In the data rows, the value 50 means zero.
Here is a table of points, one per row:
44 52 53 38 52 50 58 48 60 33 55 33 56 34 68 52 45 39 47 62 56 39 50 48 51 60 38 33 76 38 65 29
42 40 43 63 54 73 35 59 55 66 23 49 52 54 56 53 46 47 43 54 53 54 55 52 64 53 63 54 41 48 54 68
44 45 67 51 53 32 45 59 47 50 42 54 35 22 52 50 69 54 37 55 66 55 66 61 52 49 34 52 41 54 72 56
19 65 53 57 47 47 35 41 42 53 59 29 56 53 60 63 44 29 36 51 57 49 46 47 49 44 41 42 56 49 52 54
54 38 57 41 47 56 51 50 52 49 69 44 75 51 39 58 39 50 37 38 65 44 55 51 64 66 47 61 65 29 51 60
57 56 47 59 46 33 34 31 45 40 53 62 52 54 54 65 48 50 58 59 40 39 53 59 53 47 35 49 44 62 55 36
55 24 49 52 69 53 39 44 55 50 43 47 46 61 39 46 54 40 56 64 60 62 63 55 32 43 50 39 58 50 75 49
52 30 65 43 60 36 47 49 64 34 36 47 38 43 41 48 61 53 41 35 40 34 40 44 43 61 71 34 26 56 46 62
41 57 46 48 35 63 63 51 56 52 33 32 52 33 51 35 63 55 53 30 44 59 64 49 43 59 57 39 55 36 29 50
46 48 55 67 37 53 43 38 49 43 44 42 57 52 72 56 57 49 33 43 33 42 37 19 39 46 48 53 57 47 45 51
60 66 57 44 52 50 54 23 72 52 43 53 63 64 50 62 63 42 52 30 57 60 55 52 53 38 39 32 55 48 46 59
64 72 69 43 45 57 39 58 52 39 52 43 50 34 55 56 38 56 52 67 51 40 54 50 56 37 68 50 74 47 52 56
62 58 55 43 50 39 47 56 61 69 50 42 52 42 47 48 57 41 61 63 66 43 50 52 54 50 55 38 44 42 35 60
38 62 45 43 56 40 35 53 53 64 44 53 59 47 48 48 50 45 55 51 38 55 50 54 53 75 42 45 61 48 50 51
40 39 35 63 51 59 57 48 61 63 35 59 54 53 57 37 56 49 42 55 57 43 55 28 68 58 49 43 54 29 56 60
68 52 43 44 38 23 52 48 63 50 67 47 51 82 49 42 40 63 51 43 52 66 47 49 47 65 37 47 64 71 46 47
35 61 54 33 48 43 38 47 78 44 40 72 39 64 39 54 53 50 33 34 60 52 82 52 53 45 47 46 54 34 28 49
61 70 30 34 54 50 67 72 50 60 53 53 53 63 65 63 74 44 46 51 51 44 50 54 31 44 57 45 45 66 31 45
58 43 62 47 41 37 43 36 56 43 54 49 62 40 36 60 54 63 71 47 41 34 60 74 47 55 40 58 48 63 43 47
38 55 30 43 41 50 51 35 61 43 60 72 82 51 69 52 41 51 52 65 64 62 30 58 45 44 64 48 42 32 41 64
44 61 55 40 46 48 64 64 62 40 43 31 61 48 50 27 67 44 56 51 57 53 51 45 54 53 37 61 43 48 54 42
60 36 46 38 60 55 51 66 43 30 53 43 48 53 54 39 57 56 50 36 55 40 61 53 47 52 42 47 49 39 33 40
60 55 54 71 69 69 57 44 56 40 52 64 52 25 47 46 46 37 43 46 35 55 34 39 40 47 29 52 52 67 31 39
54 50 58 52 47 47 41 47 49 44 47 47 73 53 43 63 63 48 50 36 54 35 49 35 58 58 74 52 50 51 53 45
38 44 56 46 46 64 30 44 61 59 39 51 57 57 49 31 35 63 29 32 45 31 37 53 33 44 22 60 58 51 62 36
50 39 44 68 37 33 46 46 61 57 54 52 57 43 47 54 57 45 43 63 33 49 54 53 36 30 47 63 52 33 55 53
57 50 57 64 51 45 53 32 64 61 59 39 58 56 51 34 46 31 66 54 67 38 55 65 47 56 57 65 58 57 39 31
73 27 46 39 46 33 25 46 37 44 58 52 47 51 39 32 56 44 50 44 39 40 45 49 39 54 55 32 51 56 45 37
47 67 45 46 44 49 53 47 42 35 40 46 59 37 40 55 62 50 39 45 27 48 28 52 29 52 50 59 45 51 68 58
58 53 57 50 40 71 45 48 61 51 53 38 52 49 54 53 49 61 51 47 71 39 60 69 47 49 48 63 41 65 46 55
58 35 52 46 55 66 57 64 42 52 46 37 47 33 57 63 45 61 48 56 52 45 44 65 70 45 32 43 52 53 47 61
64 47 45 45 49 37 60 49 52 50 42 67 51 48 61 50 51 77 48 50 48 49 63 38 27 37 77 59 48 31 61 54
39 34 55 65 36 74 50 64 67 38 69 58 55 36 48 64 39 56 72 55 55 48 44 30 52 64 55 42 60 45 44 51
47 39 46 38 53 69 44 75 35 53 48 52 37 46 41 40 31 23 50 55 47 46 35 50 52 37 55 38 36 46 42 46
76 51 55 57 45 51 62 38 52 40 54 46 50 55 59 56 58 59 65 51 47 65 56 47 45 51 59 47 31 58 64 52
49 56 39 59 53 46 56 76 57 54 50 63 64 60 47 50 44 52 42 64 53 73 59 52 44 42 48 41 53 63 46 33
55 46 66 56 54 37 54 48 50 52 39 57 44 47 55 52 51 46 51 61 51 54 52 52 68 65 30 40 60 49 60 53
56 52 48 53 45 53 50 65 47 58 43 50 53 56 51 63 33 55 45 44 59 59 58 50 54 73 55 52 68 59 58 46
32 44 40 55 50 59 61 50 24 63 32 57 40 44 41 62 47 52 62 49 53 44 49 41 44 59 55 58 54 45 43 64
36 48 47 44 39 73 59 46 29 51 45 31 45 53 50 63 39 48 62 42 39 58 56 65 37 57 42 59 45 53 48 58
58 56 53 33 50 56 41 42 54 28 58 70 37 45 41 42 66 54 31 66 43 47 49 52 60 57 57 43 40 48 44 64
41 64 57 55 56 55 61 41 35 56 61 53 57 62 43 57 71 61 52 57 38 60 50 53 53 64 40 51 65 40 60 38
62 62 52 49 40 53 64 39 54 44 28 71 39 54 43 42 53 42 53 65 52 71 56 51 44 31 39 51 42 40 44 48
37 54 41 51 51 30 41 65 62 42 50 36 63 47 36 62 39 28 44 48 69 52 57 48 56 28 54 50 51 65 67 49
47 45 37 49 50 45 63 46 41 53 52 41 37 47 56 51 61 56 42 61 54 56 75 55 58 61 74 52 48 60 53 39
52 60 53 54 63 55 44 38 49 48 31 49 58 61 49 40 55 62 64 56 42 50 42 51 38 43 58 41 65 66 41 52
38 24 27 36 56 49 58 41 40 59 60 48 71 35 45 58 43 59 47 72 35 32 82 53 59 50 51 42 39 63 54 58
51 59 49 48 43 54 46 48 64 44 44 68 40 52 41 42 51 51 55 65 44 55 59 48 50 46 56 43 52 46 44 57
39 38 52 41 50 56 46 41 76 73 53 59 35 31 69 44 39 65 57 59 40 55 36 46 28 68 53 46 33 66 34 46
38 50 60 52 53 46 49 61 46 47 59 53 51 50 45 31 72 42 46 40 64 51 49 47 50 38 52 67 57 66 39 41
47 58 53 48 62 49 58 54 36 42 74 52 59 61 53 30 41 56 52 46 64 22 39 54 41 34 50 44 54 64 48 62
71 49 42 62 43 55 35 54 57 42 45 47 42 59 44 52 57 59 64 38 44 59 42 67 65 41 62 26 54 35 56 52
39 28 47 53 45 55 65 57 44 66 33 60 57 41 53 38 59 62 51 40 58 51 33 44 64 45 58 52 50 50 77 38
51 39 39 48 47 41 44 37 47 41 47 47 51 53 43 67 43 33 33 55 53 57 60 59 45 66 49 38 46 61 54 42
49 55 53 60 55 28 46 55 56 46 60 32 43 46 63 67 40 62 54 31 52 46 43 46 44 40 34 55 47 42 47 58
44 47 54 36 38 56 28 55 50 57 55 51 35 46 51 51 53 59 41 32 43 62 23 50 55 32 65 45 52 53 47 42
36 31 70 49 38 43 60 46 46 48 65 52 69 77 55 55 61 39 41 51 46 68 29 74 40 44 63 33 27 39 56 53
43 63 32 33 50 44 41 70 49 48 24 67 47 64 52 50 44 28 68 55 49 51 49 60 41 61 42 42 63 47 50 69
43 70 39 49 68 48 23 50 34 38 46 54 50 48 31 60 60 65 51 53 71 59 48 52 46 58 52 53 41 50 47 47
47 52 41 53 49 60 52 69 63 41 45 34 41 45 31 55 58 60 66 52 57 56 32 25 48 52 43 66 44 50 31 47
54 45 42 41 62 31 47 42 58 37 49 43 62 53 51 60 43 59 43 66 53 54 62 41 71 48 50 53 34 48 69 22
71 57 31 77 49 37 65 46 51 63 61 44 38 44 36 46 46 48 47 28 69 51 55 62 37 72 55 46 52 44 46 55
43 36 30 54 58 70 50 54 56 53 62 48 57 36 50 56 53 54 40 45 44 47 35 52 41 49 49 63 73 73 37 52
34 33 43 44 47 41 78 33 28 52 51 46 36 46 54 50 41 40 55 55 49 43 33 64 63 50 62 55 47 56 50 62
58 32 44 52 51 50 64 38 34 65 47 59 61 55 30 57 54 69 59 47 51 45 38 49 67 45 42 41 36 41 45 47
65 46 41 50 36 48 37 43 53 49 69 37 45 54 35 36 74 45 46 70 52 40 41 37 54 55 47 47 50 33 46 55
60 62 55 58 77 47 28 48 49 57 50 53 58 37 59 60 56 53 36 51 46 70 47 68 45 52 65 45 41 37 35 47
42 47 55 54 60 36 62 52 52 36 63 48 50 53 65 49 43 48 41 47 59 37 55 55 62 51 51 35 56 43 64 42
52 50 61 46 25 37 38 36 37 35 28 68 54 42 47 54 63 36 46 35 60 43 52 40 40 47 43 62 57 53 53 47
42 49 40 50 49 52 37 36 52 28 67 61 29 54 66 56 54 50 66 39 63 40 49 45 63 70 50 46 48 43 62 47
39 38 67 61 50 53 57 48 60 44 53 42 53 60 47 41 50 54 46 33 47 52 59 55 33 54 50 40 40 37 51 50
54 40 57 59 53 30 53 65 48 46 39 66 46 62 66 43 35 51 49 50 51 58 37 35 58 61 57 56 62 58 60 67
52 53 57 58 55 44 53 60 70 49 61 58 29 49 18 60 51 44 51 55 34 50 53 60 59 39 54 63 67 46 70 49
46 38 51 43 64 40 46 38 48 63 41 41 48 64 70 50 53 53 54 57 56 79 61 42 62 33 34 50 51 51 37 56
63 64 34 48 63 51 41 52 57 63 48 38 51 47 47 40 49 32 50 37 41 63 46 48 44 44 52 66 48 41 51 62
68 53 52 35 58 47 49 53 48 53 54 45 42 46 68 43 74 41 63 41 60 60 38 47 49 42 58 68 59 50 43 74
45 50 56 48 50 73 37 56 44 61 58 56 50 63 59 49 65 36 61 44 48 65 72 45 57 56 59 80 67 63 54 52
52 54 46 58 53 40 59 44 49 53 59 65 37 41 43 65 37 42 58 54 69 51 56 38 41 42 38 29 47 47 56 55
63 84 44 29 38 57 53 46 66 83 53 46 37 54 50 34 53 49 46 46 47 49 50 43 54 46 39 32 34 61 66 53
25 42 52 59 48 49 57 66 44 42 61 47 49 40 44 27 50 45 55 44 19 57 67 33 62 50 46 47 29 62 57 51
56 40 32 41 60 54 64 58 40 52 38 40 45 61 55 62 55 45 48 60 37 36 49 53 47 37 45 69 38 46 51 42
57 68 62 41 50 50 48 47 45 62 42 37 39 59 54 57 55 39 64 50 55 52 52 47 29 35 65 53 56 47 56 35
53 60 49 43 52 30 55 45 45 62 38 44 46 47 54 42 50 44 41 37 41 74 48 55 53 46 53 54 80 63 54 75
43 48 53 36 57 65 54 48 43 37 46 38 58 41 47 46 24 50 70 57 52 64 45 43 60 38 36 69 39 49 54 49
81 46 61 38 51 59 59 54 26 59 58 42 70 39 53 45 34 36 51 38 40 43 57 63 69 49 57 51 47 43 39 38
42 49 50 45 60 55 53 55 56 60 56 72 64 35 41 36 31 56 73 45 26 49 65 53 50 45 55 43 40 48 56 56
46 55 62 59 39 54 57 66 34 45 38 50 50 72 40 60 51 56 28 63 49 38 48 27 63 44 58 28 71 65 56 57
50 46 38 62 53 60 42 58 60 54 57 50 36 66 68 54 52 56 46 36 43 47 49 51 53 38 55 52 53 52 47 39
49 64 70 52 56 47 50 53 53 54 57 50 55 67 64 44 45 51 37 72 31 30 53 58 40 47 53 64 48 39 37 48
50 52 48 48 58 55 59 32 38 37 63 56 55 45 49 46 41 59 48 67 59 47 53 48 57 43 59 41 61 60 62 47
These points spread out most along one direction. How many in every 100 of the points above lie lower along it than each point below? Answers are rounded to whole numbers. More than half of the points above lie lower than the first one.
46 46 47 59 43 62 56 48 19 50 56 42 54 59 58 46 29 45 40 49 56 55 65 50 44 51 46 55 47 46 47 61 84
46 33 70 57 46 48 41 69 38 60 49 52 48 40 55 54 49 50 58 49 38 36 42 62 45 49 32 49 42 46 36 69 80
42 47 46 34 59 51 54 50 40 47 58 39 20 53 37 54 44 56 50 51 56 50 48 26 40 47 55 53 63 30 56 44 67
44 70 37 48 53 53 61 45 64 35 40 74 31 61 64 53 48 49 57 48 57 34 56 53 58 60 39 59 43 50 66 29 41
47 54 53 52 34 52 52 62 41 71 41 56 56 45 49 61 30 50 56 46 43 26 51 37 57 50 47 53 29 40 46 39 91
49 55 72 47 53 47 53 27 49 60 38 45 44 70 31 48 24 52 43 67 48 57 46 51 57 51 62 59 54 54 42 49 44
43 49 40 67 53 50 48 45 30 58 47 44 43 45 43 33 46 52 64 52 44 45 46 50 70 50 48 64 39 43 34 42 84
40 71 36 70 46 34 44 51 46 42 42 39 47 43 59 48 54 51 59 36 52 49 40 62 48 40 55 41 49 48 49 36 20
66 78 59 58 46 56 36 51 53 57 55 56 50 58 47 51 59 58 43 58 41 50 58 39 47 57 39 56 25 58 67 52 13
48 52 54 38 56 53 61 52 58 54 56 59 46 49 61 67 55 54 36 43 49 52 50 43 60 66 57 73 59 56 48 52 50
49 41 76 65 55 62 76 46 68 50 56 45 54 43 43 59 42 47 52 57 45 48 20 50 36 65 46 52 43 59 33 42 80
63 32 65 57 41 71 50 53 23 47 67 64 54 32 56 53 44 59 47 55 53 58 48 52 43 55 52 45 44 53 59 35 97
49 53 36 62 37 47 51 67 47 32 65 38 37 51 42 12 54 66 34 51 60 55 53 65 58 58 38 60 44 56 39 56 54
